array([[ 0.22,  0.01,  0.10, -0.11, -0.10,  0.21],
       [ 0.16, -0.32,  0.43, -0.49, -0.53,  0.29],
       [-0.02,  0.09,  0.52, -0.15, -0.18,  0.16]]) => 0.10

[-0.45,  0.23,  0.14,  0.31, -0.35, -0.34] => 0.14

[ 0.26,  0.11,  0.42,  0.06, -0.08, -0.28,  0.23] => 0.42

array([[-0.15,  0.09, -0.17, -0.12, -0.07],
       [-0.16, -0.11,  0.40, -0.20, -0.03]]) => -0.17

array([[ 0.14,  0.12, -0.19, -0.18],
       [ 0.26,  0.39, -0.06, -0.24]]) => -0.19

[-0.10,  0.26,  0.03, -0.43,  0.08] => 0.03

array([[ 0.11, -0.22,  0.03,  0.47, -0.18,  0.31],
       [-0.16,  0.45,  0.22,  0.07,  0.01, -0.35],
       [-0.21,  0.41,  0.28, -0.41,  0.09, -0.46]]) => 0.03

[-0.13, -0.18,  0.03,  0.23,  0.28,  0.49, -0.04] => 0.03

array([[-0.19, -0.01, -0.46,  0.22],
       [-0.12, -0.16, -0.48, -0.29]]) => -0.46

[ 0.05,  0.18,  0.36,  0.50, -0.07,  0.22, -0.09] => 0.36
---
[.24, .08, -.38, -.49, .02, .11, -.05]	.08

[[-.54, -.17, -.54, -.25, -.07, .27, .36],
 [-.27, -.19, -.16, -.30, -.19, .05, -.11],
 [-.07, -.13, -.11, .10, .01, -.01, .14]]	.14

[[.11, .45, -.15, .39],
 [.12, .08, .09, -.12],
 [-.07, .14, -.33, .38]]	.38

[[.04, .03, .26, .15, .54, .00],
 [.40, .11, .01, .00, .18, .00]]	.26

[[.11, .46, .08, -.29, .49, -.24],
 [.28, .28, .03, -.14, .42, -.07]]	.42

[[.23, .22, -.27, .18, .32, .38],
 [.12, -.46, .46, -.40, -.01, -.31]]	.32

[[-.52, .08, .01, .23, -.07, -.10],
 [.02, -.03, -.04, -.02, -.08, -.09],
 [-.05, .05, -.08, -.12, -.12, .22]]	.08

[.54, .36, .01, .20, -.09]	.20
---
[[ 41 118 123 247 145  79  91]
 [ 31  45  12  53  74  66  49]
 [ 34  44  49  53  49  31  37]] 79

[[449 418 199 409 707 304 118]
 [518 572 670 709 479 762 507]
 [624 640 558 497 238 709 627]] 304

[[ 90 198  87 186 138 230  92]
 [ 78 124  54 122 159 116  95]
 [124  23  81   9 108  32  69]] 230

[[  19  163  547  335 -557    9]
 [-143   44  730  439 -625  363]
 [-148  241  679  -91  543 -248]] -557

[[116 149  75 136]
 [ 22  89 232  99]
 [ 71 134 163  99]] 75

[[201 119 185  75]
 [146  38 149  38]
 [ 49  56 160  52]] 185
---
-.36,.04,.07,.47,.13,.00,.14
-.02,-.13,.11,.05,.02,.03,.08
Answer: .04

.37,-.01,-.04,.19,-.30,-.32,-.13
.04,.09,-.15,-.11,-.03,.00,.25
-.14,.02,.07,-.44,.09,.16,.29
Answer: -.01

-.03,-.51,-.15,.23,.07,-.23 Answer: -.51

-.13,-.19,.44,-.14,.12 Answer: -.19

.46,-.20,.13,-.09,-.08,.11,-.16 Answer: -.20

.25,.38,.49,.26,.44 Answer: .38

-.11,.54,.06,-.14,-.02,-.07 Answer: .54

-.52,-.15,-.24,-.01,-.44 Answer: -.15

.26,.07,-.44,-.24
.53,.27,.08,-.22
-.09,.29,-.08,.05
Answer: .07
---
array([[ 0.06,  0.24, -0.39,  0.17],
       [-0.19, -0.12,  0.05, -0.25],
       [ 0.13, -0.23,  0.42,  0.13]]) ⇒ 0.06

array([[-0.06, -0.02, -0.01,  0.00,  0.00],
       [ 0.25,  0.00, -0.01,  0.40,  0.03],
       [ 0.30, -0.06,  0.00, -0.15,  0.00]]) ⇒ -0.06

array([[-0.07,  0.13, -0.08,  0.36,  0.18, -0.01],
       [ 0.08,  0.02,  0.04,  0.24, -0.01, -0.29],
       [ 0.06,  0.42, -0.34, -0.17, -0.09, -0.21]]) ⇒ -0.07

array([[ 0.00, -0.25, -0.04,  0.13,  0.01, -0.01],
       [ 0.01, -0.50,  0.25, -0.01,  0.02, -0.02],
       [ 0.00, -0.24,  0.10,  0.26,  0.00,  0.00]]) ⇒ 0.00

array([[-0.43, -0.02, -0.20,  0.00, -0.15, -0.37,  0.28],
       [ 0.52, -0.06,  0.30, -0.12,  0.08,  0.15, -0.09],
       [-0.24, -0.25, -0.16, -0.06, -0.04, -0.17,  0.21]]) ⇒ -0.43

array([[-0.44,  0.27,  0.18,  0.15, -0.05,  0.05, -0.02],
       [ 0.19, -0.04, -0.22,  0.30,  0.19, -0.28, -0.05],
       [-0.07, -0.21,  0.18,  0.11,  0.18,  0.05,  0.06]]) ⇒ -0.44

array([[-0.08,  0.03, -0.18,  0.00, -0.27,  0.25, -0.24],
       [ 0.09,  0.21,  0.18,  0.04,  0.04,  0.04, -0.09],
       [ 0.22,  0.18, -0.27, -0.09, -0.14,  0.44, -0.39]]) ⇒ -0.08
---
 20   17    3   16   18   21
 -9   30    2  -28   19   11
 16   21    1   20   19   23
-> 16

6758  6759  6024  3275  6289  7064  7699
4678  8624  5022  5272  3850  5020  4723
3953  3217  3956  5096  4944  3445  4041
-> 6289

5967  7328  6073  4950  6568
6336  7943  6485  7283  5942
6606  3050  6597  7132  5465
-> 6073

1  6  3  4  6  6  4
8  2  6  4  6  6  5
2  6  5  4  6  6  4
-> 6

-458   243   610   788  -648    30  -974
 233  -422   594  -222   527   490   627
 669   614  -103   732   -78  -290  -136
-> -648

118   98  144    7  144
150  157  212  139  162
139  165  142  168  139
-> 144
---
[193 318 617 205 234 858 662] ==> 234
[ 87   2 114 236  44  40] ==> 236
[22  2 79 47 48] ==> 79
[95  7 47 62 64 88] ==> 62
[888 545 693 175] ==> 545
[908  37 576 384] ==> 37
[845 594 923 307  95 818] ==> 307
---
array([[ 60,  86,  49,  24,  30, 109],
       [165,  65, 199, 104,  46, 109]]) gives 199

array([4871, 8939, 8177, 8632, 8269, 2360]) gives 8177

array([[ 108,   -4,  114,   40,  141,   11],
       [  59,  106,   57,   -3,   51,   91],
       [-144,  580,   62,   39, -609,  678]]) gives 62

array([-560, -369, -380,  932, -265, -641]) gives -380

array([5, 7, 5, 6, 7, 2]) gives 5

array([4, 1, 4, 7, 5, 5]) gives 4

array([36, 19, 48, 96, 46, 46]) gives 48
